0: [50 37 41 42 33 60 72 63 76]
1: [58 46 55 54 50 27 32 53 49]
2: [36 47 29 40 34 45 63 84 75]
3: [80 53 61 66 63 72 26 37 57]
4: [55 33 45 66 45 49 54 41 40]
5: [57 38 48 67 37 30 38 24 57]
6: [88 44 76 80 56 66 48 29 36]
7: [71 34 57 75 43 52 51 46 55]
8: [54 41 50 56 43 55 86 72 68]
9: [40 70 53 40 61 51 41 48 50]
10: [50 46 52 45 56 59 40 30 31]
11: [39 42 33 40 41 49 41 38 39]
12: [73 48 59 55 53 64 48 36 38]
13: [60 25 61 68 32 40 33 35 51]
14: [44 47 45 42 46 41 47 86 80]
15: [43 43 30 46 36 49 47 40 45]
16: [54 55 51 46 49 30 52 49 47]
17: [41 66 49 45 69 50 38 35 35]
18: [41 56 57 44 55 39 57 48 51]
19: [77 40 59 60 49 62 49 38 38]
20: [44 48 45 42 47 53 47 46 48]
21: [45 43 44 55 47 47 54 61 55]
22: [40 60 54 44 63 65 59 34 28]
23: [63 47 48 61 52 28 55 99 63]
24: [58 43 55 58 40 49 33 30 56]
25: [59 56 52 53 51 55 63 81 84]
26: [39 44 32 45 37 43 65 67 93]
27: [54 36 39 46 32 29 53 54 47]
28: [40 46 40 41 49 50 66 55 73]
29: [62 71 95 42 54 54 46 36 50]
30: [37 51 30 44 42 50 45 54 52]
31: [52 62 53 42 60 51 43 37 61]
32: [28 48 28 40 34 44 55 58 48]
33: [62 45 55 72 47 46 51 62 59]
34: [39 53 37 46 44 52 37 37 39]
35: [50 65 76 35 83 58 50 36 38]
36: [46 65 60 53 68 51 42 60 51]
37: [43 40 39 46 33 48 40 49 36]
38: [39 49 41 45 52 55 41 32 40]
39: [40 46 51 51 52 48 46 50 57]
40: [67 43 66 64 44 40 43 42 52]
41: [48 81 64 43 72 54 54 30 35]
42: [33 52 38 45 47 52 47 45 56]
43: [39 45 38 37 46 46 52 94 64]
44: [47 40 54 50 50 46 63 46 50]
45: [52 39 44 42 48 42 32 68 42]
46: [41 56 36 37 44 49 44 52 47]
47: [43 35 55 56 37 39 89 47 56]
48: [45 37 36 42 46 40 40 40 53]
49: [47 67 63 27 66 52 36 38 46]
50: [50 56 56 34 56 41 57 56 51]
51: [27 41 34 25 40 43 28 52 50]
52: [47 70 53 34 59 56 37 39 28]
53: [31 40 30 35 38 54 23 39 57]
54: [54 76 99 25 99 76 45 29 42]
55: [43 52 46 44 52 65 36 40 37]
56: [50 66 62 52 69 51 43 58 49]
57: [65 39 43 51 42 44 57 55 55]
58: [41 74 55 25 58 53 67 67 67]
59: [55 64 64 44 67 43 47 42 50]
60: [54 39 48 67 33 41 47 45 49]
61: [77 45 67 70 51 55 45 36 43]
62: [52 71 99 28 99 72 50 33 46]
63: [55 32 43 51 49 41 46 45 55]
64: [52 48 48 46 43 51 69 64 65]
65: [39 56 34 40 45 39 45 62 60]
66: [61 52 59 52 57 47 67 54 55]
67: [44 47 45 43 47 41 57 57 71]
68: [41 52 46 45 52 52 72 54 59]
69: [67 37 54 64 43 57 49 49 39]
70: [23 50 29 37 40 65 52 39 40]
71: [68 92 99 43 99 90 47 38 29]
72: [72 30 59 61 50 56 52 47 45]
73: [59 31 61 65 36 33 52 52 37]
74: [74 73 54 64 77 41 30 38 46]
75: [24 40 32 22 36 65 61 81 80]
76: [39 40 39 43 44 36 37 56 42]
77: [28 47 39 41 46 47 40 42 39]
78: [36 40 40 42 46 36 45 79 56]
79: [36 54 39 35 40 44 35 38 45]
80: [51 72 71 42 79 56 46 35 47]
81: [55 31 48 56 36 51 76 66 74]
82: [48 51 41 43 45 39 52 83 50]
83: [78 42 59 58 51 66 48 35 35]
84: [29 41 27 39 51 44 44 55 43]
85: [74 33 80 99 45 44 36 32 48]
86: [44 64 50 40 56 36 46 72 56]
87: [41 46 34 43 48 26 62 69 40]
88: [77 48 61 71 57 55 46 33 47]
89: [41 32 32 50 29 39 45 61 65]
90: [43 47 39 47 52 43 38 45 43]
91: [63 38 53 52 49 50 49 48 57]
92: [53 36 46 51 32 33 44 69 57]
93: [49 99 69 35 97 35 45 54 49]
94: [54 44 43 49 42 46 68 66 67]
95: [51 82 66 32 75 34 45 79 56]
96: [38 48 41 43 39 61 63 69 67]
97: [38 44 45 43 42 34 58 99 64]
98: [57 26 61 99 29 44 48 54 50]
99: [36 42 28 42 38 53 55 45 57]
100: [38 40 29 44 38 24 52 55 45]
101: [41 53 55 46 49 40 57 50 51]
102: [31 42 25 35 36 39 40 60 53]
103: [55 41 47 51 44 51 32 52 36]
104: [67 44 57 56 51 63 82 63 86]
105: [29 52 26 37 44 29 57 73 58]
106: [22 36 33 37 32 26 53 99 72]
107: [48 49 44 36 41 39 47 46 49]
108: [46 51 60 62 49 53 66 65 57]
109: [39 53 44 42 56 66 48 34 24]
110: [48 56 42 47 50 81 48 38 29]
111: [67 38 59 73 54 29 47 47 53]
112: [40 58 50 42 54 54 37 41 34]
113: [46 42 44 44 35 42 60 60 54]
114: [22 62 30 30 41 55 45 38 37]
115: [74 53 64 74 60 59 50 35 36]
116: [41 39 33 43 38 45 54 34 42]
117: [67 55 57 60 56 43 60 64 63]
118: [45 46 40 56 39 39 42 81 65]
119: [57 51 53 51 49 58 51 43 56]
120: [33 52 43 32 48 56 68 66 66]
121: [54 78 70 38 91 95 50 37 30]
122: [37 42 41 51 42 48 75 54 56]
123: [45 45 34 46 33 38 67 63 49]
124: [41 52 38 44 52 39 50 77 56]
125: [58 76 77 46 52 41 47 45 57]
126: [46 66 57 35 66 45 49 42 47]
127: [70 99 86 28 95 39 23 45 47]
128: [36 49 42 37 42 56 40 39 54]
129: [50 50 45 51 48 43 49 44 60]
130: [43 44 42 50 42 61 41 35 34]
131: [65 54 45 51 66 53 73 73 70]
132: [48 64 64 28 66 50 35 40 47]
133: [77 51 62 78 58 55 50 33 38]
134: [45 40 38 31 33 28 41 58 46]
135: [54 60 51 47 57 51 51 40 37]
136: [53 46 51 50 53 64 33 44 48]
137: [51 40 48 52 41 56 94 78 70]
138: [41 60 53 39 55 35 40 52 47]
139: [56 54 61 50 60 56 30 40 50]
140: [44 42 32 46 36 51 42 38 44]
141: [48 78 58 38 59 45 61 84 60]
142: [36 47 38 44 47 52 47 43 37]
143: [39 43 43 31 41 48 28 43 43]
144: [47 58 46 44 53 95 53 38 35]
145: [76 46 60 85 42 38 28 38 42]
146: [61 49 59 64 64 50 53 29 27]
147: [41 64 52 39 62 50 50 50 49]
148: [52 39 38 50 33 39 29 44 52]
149: [60 24 56 99 38 44 55 49 54]
150: [48 45 48 48 50 54 61 57 70]
151: [25 69 36 27 60 68 43 39 27]
152: [38 38 46 44 44 53 49 41 44]
153: [56 58 45 42 53 69 49 34 33]
154: [48 29 45 53 44 36 60 64 74]
155: [41 49 40 45 53 45 36 45 42]
156: [46 42 41 46 33 29 61 99 59]
157: [50 58 49 48 58 51 54 43 38]
158: [35 55 33 36 52 53 77 70 83]
159: [44 44 48 46 33 72 49 26 47]
160: [39 49 45 43 52 73 51 32 31]
161: [66 58 53 50 52 61 63 57 64]
162: [51 48 53 48 57 43 88 64 66]
163: [47 38 39 43 44 38 26 29 51]
164: [59 55 57 45 54 35 53 52 52]
165: [53 65 77 38 74 55 39 36 58]
166: [40 45 36 41 42 48 44 44 43]
167: [61 34 46 46 50 48 78 62 55]
168: [63 55 54 50 50 47 52 52 60]
169: [46 51 56 56 61 45 52 66 53]
170: [40 34 47 44 29 26 32 45 51]

[70 37 61 73 46 52 50 46 56] 7
[70 35 59 83 44 56 48 40 50] 7
[40 45 47 44 45 35 59 99 63] 97
[45 32 47 44 41 17 54 72 34] 87
[59 43 54 59 41 52 35 31 54] 24
[52 80 71 35 95 99 51 37 30] 121
[51 45 39 47 45 46 67 70 66] 94
[42 55 41 47 46 51 39 39 40] 34
[53 57 62 48 62 59 27 39 50] 139
[70 59 67 55 80 92 55 45 20] 121
[64 55 53 48 48 64 68 60 67] 161
[41 38 41 46 34 44 53 49 56] 113
[47 53 48 48 59 32 51 54 37] 16
[74 30 60 62 50 59 55 44 44] 72
[76 46 62 84 44 35 30 41 43] 145
[56 51 55 50 46 64 48 39 46] 119
[56 54 54 49 53 53 46 36 39] 135
[55 46 69 71 38 39 48 42 46] 40
[38 49 38 37 37 43 35 38 47] 79
[40 54 33 40 43 40 46 62 62] 65
[38 44 32 45 36 43 67 66 97] 26
[54 47 57 52 52 26 37 41 44] 1
[43 47 41 42 50 51 62 52 70] 28
[41 41 40 44 46 41 36 54 43] 76
[54 55 45 43 53 64 48 35 33] 153
[44 53 56 57 63 46 51 68 52] 169
[29 44 26 34 39 37 38 61 49] 102
[47 40 52 50 48 46 64 48 53] 44
[57 35 69 66 40 44 45 39 58] 40
[73 73 74 99 99 24 36 47 42] 74
[61 28 59 99 44 40 56 45 64] 149
[30 50 31 44 37 46 55 57 47] 32
[52 52 52 45 47 50 67 61 63] 64
[45 54 53 48 53 43 79 59 46] 68
[48 47 42 39 39 39 44 43 48] 107
[54 44 53 56 45 28 68 68 37] 87
[62 40 55 69 52 31 46 47 53] 111
[40 32 34 46 32 34 57 68 61] 89
[73 68 72 59 83 99 49 51 20] 121
[36 50 38 36 37 44 35 37 44] 79
[60 41 52 51 49 49 50 48 58] 91
[73 47 47 66 69 66 29 42 58] 3
[32 44 30 40 53 44 49 57 45] 84
[47 46 54 54 52 50 47 48 55] 39
[37 51 43 41 54 77 52 31 30] 160
[29 51 34 38 41 39 99 60 46] 122
[65 50 53 69 42 17 26 45 41] 1
[45 59 50 44 54 69 33 40 36] 55
[24 38 35 39 35 28 54 99 72] 106
[49 71 49 43 68 45 38 43 33] 17
[57 42 50 65 51 55 53 39 38] 4
[14 67 36 39 45 60 45 37 40] 114
[49 49 43 51 44 64 42 30 29] 130
[38 56 42 38 42 58 47 67 72] 96
[41 51 43 43 53 62 44 35 27] 109
[48 43 46 47 49 54 64 58 72] 150
[74 32 59 80 43 53 49 42 54] 7
[42 56 53 38 47 48 77 54 64] 68
[48 43 47 48 50 55 62 59 73] 150
[56 65 59 42 65 53 40 34 56] 31
[22 44 24 35 49 62 51 37 49] 70
[56 37 66 64 41 45 49 42 62] 40
[65 43 64 63 45 41 39 42 50] 40
[48 59 62 47 61 50 74 55 43] 66
[54 64 73 38 87 63 50 36 32] 35
[56 42 56 57 46 40 37 36 50] 24
[57 74 74 47 53 40 48 46 56] 125
[65 44 65 69 57 30 44 45 53] 111
[46 76 61 43 69 56 54 31 33] 41
[53 44 46 49 41 58 48 37 37] 130
[59 51 57 52 53 48 69 55 58] 66
[64 44 58 78 46 45 55 65 63] 33
[48 71 71 40 77 52 48 35 47] 80
[72 68 75 57 73 17 26 50 46] 74
[45 45 41 47 39 50 37 45 30] 37
[60 38 56 54 44 51 45 45 49] 91
[45 56 42 42 46 99 54 38 38] 144
[48 45 41 52 50 56 43 37 30] 130
[74 34 66 78 37 51 41 45 50] 7
[45 43 39 44 28 83 87 58 96] 0
[53 46 48 57 54 50 21 44 37] 103
[51 38 39 45 36 31 55 58 50] 27
[47 46 47 46 46 38 55 56 67] 67
[47 39 38 30 31 28 41 54 44] 134
[46 43 41 44 32 26 64 99 60] 156
[53 55 62 48 61 59 26 40 50] 139
[40 64 51 37 63 50 55 52 52] 147
[37 55 33 44 40 48 40 37 41] 34
[47 61 46 48 57 57 80 52 59] 68
[67 44 56 54 51 64 84 63 90] 104
[47 42 46 45 41 67 39 36 40] 130
[28 53 30 41 39 46 56 56 48] 32
[57 35 46 66 47 53 50 41 40] 4
[43 47 41 43 49 50 66 59 75] 28
[52 53 53 50 49 45 49 43 59] 129
[31 44 36 45 48 43 42 45 55] 42
[44 46 39 55 38 44 44 84 68] 118
[48 40 43 44 35 41 58 61 54] 113
[42 48 44 40 47 41 49 94 84] 14
[58 57 58 44 57 36 53 51 51] 164
[45 54 41 50 52 53 84 54 62] 68
[61 54 54 50 62 55 39 37 51] 139
[42 47 36 44 48 26 61 68 41] 87
[52 66 69 32 89 63 49 33 30] 35
[70 36 51 56 48 35 83 50 57] 167
[43 41 26 35 33 36 64 71 72] 2
[52 46 49 52 42 30 51 44 48] 16
[43 36 36 42 43 30 25 29 52] 163
[37 44 44 42 44 33 56 99 62] 97
[42 37 43 48 34 43 54 48 58] 113
[67 36 55 71 36 67 81 48 95] 104
[47 72 53 32 58 56 36 39 26] 52
[45 36 44 59 45 48 53 60 53] 21
[57 53 55 45 51 36 56 53 52] 164
[54 52 55 51 58 36 46 68 53] 169
[40 64 53 42 67 69 54 33 24] 22
[52 39 40 45 34 32 52 52 48] 27
[49 80 59 38 58 44 63 89 61] 141
[44 63 49 41 55 36 45 72 53] 86
[59 35 68 69 42 46 45 39 54] 40
[25 39 32 27 33 39 28 49 41] 51
[63 52 45 51 62 49 73 73 66] 131
[43 48 46 50 46 59 41 36 34] 130
[55 37 50 55 40 54 72 61 72] 81
[52 89 72 44 90 64 45 42 50] 80
[71 47 47 68 64 65 35 47 62] 3
[65 69 87 50 64 89 43 41 26] 121
[58 57 47 44 54 72 48 34 32] 153
[57 42 48 51 46 49 30 50 38] 103
[44 56 47 38 49 22 52 52 43] 16
[54 35 47 52 32 32 41 70 58] 92
[41 46 42 43 49 50 62 53 69] 28
[26 35 36 43 33 27 53 99 71] 106
[41 49 44 44 42 57 61 69 65] 96
[66 38 56 78 44 53 45 43 49] 7
[60 40 49 58 40 42 28 34 50] 24
[45 57 40 53 54 78 53 37 34] 110
[45 69 52 46 73 48 36 35 35] 17
[60 23 63 71 31 38 35 36 52] 13
[72 77 66 56 72 81 45 43 29] 121
[54 51 56 51 53 51 66 87 72] 25
[44 40 39 48 32 48 36 45 30] 37
[38 51 40 36 39 41 35 41 47] 79
[46 23 71 99 24 43 45 43 51] 98
